Each row is where one point has got to under a steady rotation. How many ticks took it there?
The counts run from 0 to 342.
[-5 17 13 29 -26 -20 39 -65 15 1 32 -5 3 18 2 16 28 -41 4 53 15 -1 0 25 32 1 12 -30 20 47 12 25 18 30 -18] => 24
[-9 10 -27 19 14 7 3 -39 49 -20 -4 22 16 -54 16 -27 12 -34 38 -19 -26 -24 -27 -3 19 22 14 19 41 12 30 8 47 -34 25] => 167
[-3 -8 29 37 1 -27 -27 22 15 -13 -33 -11 -9 26 5 4 36 47 -1 53 -7 -4 0 25 10 39 -16 -19 -31 -9 45 -31 37 38 -27] => 335
[2 -3 5 -1 23 -3 46 -35 40 -8 32 13 -5 18 35 3 32 -18 -26 16 -48 -6 -22 8 49 12 -36 -27 -13 34 20 -10 -45 0 -3] => 81
[31 -2 -16 23 21 31 49 -46 37 6 -2 -3 5 -43 27 -5 22 -48 -1 -7 -3 -57 18 26 12 -1 4 -8 -3 19 33 17 18 -46 15] => 69
[7 -9 0 15 -43 28 21 -27 -3 -22 -12 33 -43 17 38 -19 28 51 22 19 -7 -5 -38 -8 26 1 34 28 4 21 46 -21 21 33 -3] => 119
[-12 38 14 -1 -5 9 47 -63 4 -28 19 14 -24 2 31 -3 -1 -4 -20 31 -39 -25 -8 37 44 -20 1 12 7 51 0 25 -18 4 -14] => 215
[19 9 3 -11 26 -24 -18 15 -2 2 -4 -22 -39 9 -8 -35 -32 4 11 -6 -5 -20 -46 34 62 29 -36 -19 -29 23 4 31 -29 45 3] => 97
[8 7 22 8 -32 16 39 -23 4 -32 -1 0 -28 8 41 -43 16 22 12 37 12 -38 -35 6 64 -24 32 -22 -19 19 -5 12 -12 30 -20] => 117
[-27 34 -18 17 -32 15 18 -15 22 -18 -33 7 -47 -25 17 -15 -24 -35 1 10 -57 -26 -21 21 31 -44 12 21 -20 26 4 45 16 12 4] => 211
[12 -28 9 32 11 19 -39 -8 -9 -29 6 -14 -7 -2 -46 -3 26 26 60 -36 -9 -17 -36 -10 20 -7 -17 27 2 7 67 -19 33 -9 10] => 322
[41 33 38 -2 -2 -4 40 30 -6 -6 25 -44 -3 -22 6 4 -10 -8 32 32 9 -71 -10 17 23 33 7 -20 -10 -9 56 12 -1 22 25] => 105
[25 31 -2 30 1 -13 -16 11 10 6 -44 -32 -30 -26 14 0 2 36 -28 13 -34 5 -2 46 -16 45 -9 23 5 23 70 22 29 22 7] => 200
[-15 15 -22 -13 -5 0 4 -48 19 19 11 -22 -43 1 30 4 31 25 -12 18 33 12 -12 0 -7 45 30 34 5 44 44 30 43 19 27] => 257
[-2 -5 18 49 -2 -21 52 5 11 -17 -17 -26 7 4 6 1 25 -6 -25 63 0 -52 -26 21 -14 48 -31 -2 1 12 46 -26 35 11 -13] => 337
[-6 -16 27 30 22 -14 -40 5 -14 -30 6 -3 -50 8 -30 -2 4 21 53 -5 -30 -53 10 -25 40 4 0 -30 -39 22 13 -28 24 -25 -25] => 327
[5 14 7 23 28 -43 -16 -31 -19 -18 27 -2 7 32 -1 -23 47 11 16 22 -57 33 21 8 11 6 3 -42 -7 9 61 -32 -6 -20 -7] => 181
[11 6 -2 -9 7 3 -11 -42 18 -9 34 -16 -19 -25 32 6 59 24 46 -6 13 -4 14 -16 -17 -3 42 -24 -22 3 48 59 -1 -22 16] => 262
[8 7 -22 47 46 -22 11 5 -25 -10 -15 -46 -27 23 -13 -31 -19 -29 -16 -13 -30 -31 -26 -4 22 42 -35 25 -20 46 -14 9 20 -38 -9] => 191
[27 8 6 10 31 -9 -2 -21 30 51 -17 -23 -30 -24 19 12 -7 -5 -57 9 -9 -18 -27 -29 34 60 -25 -15 -1 60 15 1 1 29 -4] => 293
[-23 -5 -16 13 -12 -18 -35 -29 31 -21 -4 -31 2 24 9 -13 25 44 9 -11 -53 57 -32 -36 70 -9 2 -3 8 24 27 -6 4 -2 -7] => 176
[-16 -22 22 37 24 0 -21 -3 -22 -36 -9 0 -33 -6 -38 6 1 16 34 -10 -26 -56 -23 -35 31 24 -13 14 -13 30 19 -36 36 -40 4] => 326
[7 29 -7 -13 -12 18 32 7 10 -3 36 7 -29 -8 19 -36 -17 -34 21 -10 -39 -30 -42 -25 63 -27 13 -12 -29 -7 20 26 -19 9 0] => 308
[-6 -1 22 15 -15 13 0 -36 -20 -30 -30 17 -47 -36 15 -4 4 38 -5 19 1 -22 -35 -37 42 -3 57 -5 -18 29 39 13 13 9 -31] => 115
[32 -16 -7 12 3 13 17 -45 47 21 -38 -14 -27 -31 17 -22 24 -25 8 4 3 -32 19 53 5 -11 -4 8 10 37 55 6 15 16 34] => 65
[7 -27 -2 0 8 -37 27 -9 23 -12 -9 -11 -11 27 -7 6 4 58 9 18 -33 -5 -20 -58 -12 29 -56 6 7 23 44 12 1 44 -35] => 139
[-3 6 21 39 -2 -29 9 10 18 -21 -13 -27 -1 20 3 -14 37 6 -8 65 5 -39 -15 43 4 31 -22 -24 -25 -9 36 -27 31 26 -22] => 336
[55 -31 -2 42 56 17 -38 -11 -8 31 -36 -13 18 16 5 -6 9 2 28 -28 -2 -6 -10 -34 21 6 -21 -7 -59 9 13 23 10 22 -29] => 286
[-33 19 25 26 6 -10 1 -31 5 -26 -25 -23 13 -43 -18 14 -32 -45 23 39 -13 -62 4 22 -1 -5 -3 -9 -1 14 15 58 16 0 9] => 12
[4 -33 35 38 4 -15 19 -9 -1 -51 -31 -29 -34 -7 -43 -12 -8 25 8 0 -8 -53 -33 -13 46 19 -32 -26 2 45 -5 -6 -15 4 -27] => 329
[18 -22 17 33 82 1 -23 -40 -18 10 -9 3 37 14 16 10 40 -2 15 10 -7 -19 5 -8 -4 23 -15 -10 -53 5 39 -20 4 -17 5] => 282
[39 -25 14 32 79 -9 8 -28 -17 15 -1 2 28 30 14 -10 31 -38 30 -1 -17 -49 20 10 -7 4 -18 -26 -49 -1 19 -3 -16 -16 -2] => 283
[9 -3 -22 -13 -7 -5 58 -50 27 -2 25 -14 -57 -17 14 -13 25 -28 4 3 11 -15 16 -5 -29 12 21 -17 24 36 57 40 7 -5 32] => 260
[28 19 -6 16 -9 7 -43 -43 34 5 1 5 17 -44 31 -6 31 25 57 -3 -8 8 -9 -7 9 14 30 -3 38 10 48 37 30 15 21] => 164
[7 -17 -4 8 16 13 43 -39 12 -3 24 21 -2 8 34 24 36 5 -20 5 -60 17 -31 -9 30 30 -31 0 -1 35 50 -15 -41 -2 2] => 82
[27 11 18 -15 34 -9 -44 24 -13 12 2 -2 -51 32 -7 -15 -24 16 41 -15 -23 -12 -21 5 47 21 -16 -18 -54 15 7 21 -17 40 -4] => 96
[-26 -10 -12 21 -31 4 39 -52 10 -4 -20 18 -10 20 25 16 -18 -22 0 42 -26 9 -18 11 45 20 18 36 14 45 20 -7 46 28 -8] => 21
[-40 -38 15 -3 32 -7 -31 -7 12 -29 -13 -8 -7 28 -7 35 -14 41 32 9 -33 25 -24 14 54 65 -23 8 -44 27 -11 8 32 8 -12] => 233
[19 29 -15 6 16 25 10 9 42 13 1 11 6 -45 32 -9 3 -32 -6 -5 -26 -23 -58 7 7 57 2 14 2 -12 71 4 16 9 32] => 301
[42 9 -4 8 -2 12 2 -33 29 30 -28 -14 -28 8 46 -28 31 3 30 21 2 -34 47 57 16 -1 10 -14 -12 28 36 6 1 22 54] => 64
[24 37 -6 11 -4 2 -48 -29 58 -2 26 0 27 -34 30 -34 46 -5 54 9 -8 -9 6 23 19 3 34 -17 20 -18 28 32 35 2 23] => 165
[-25 -17 19 30 31 4 -45 -44 0 -18 45 12 -1 -5 -33 60 32 -8 40 -9 -30 -2 -4 2 -2 -2 -3 12 -24 37 37 23 37 -26 -12] => 225
[-4 -36 21 16 8 0 -28 -11 7 -32 4 15 -19 28 -15 19 -13 1 74 -10 -47 4 9 10 41 6 -21 -36 -43 18 -22 49 4 0 -26] => 230
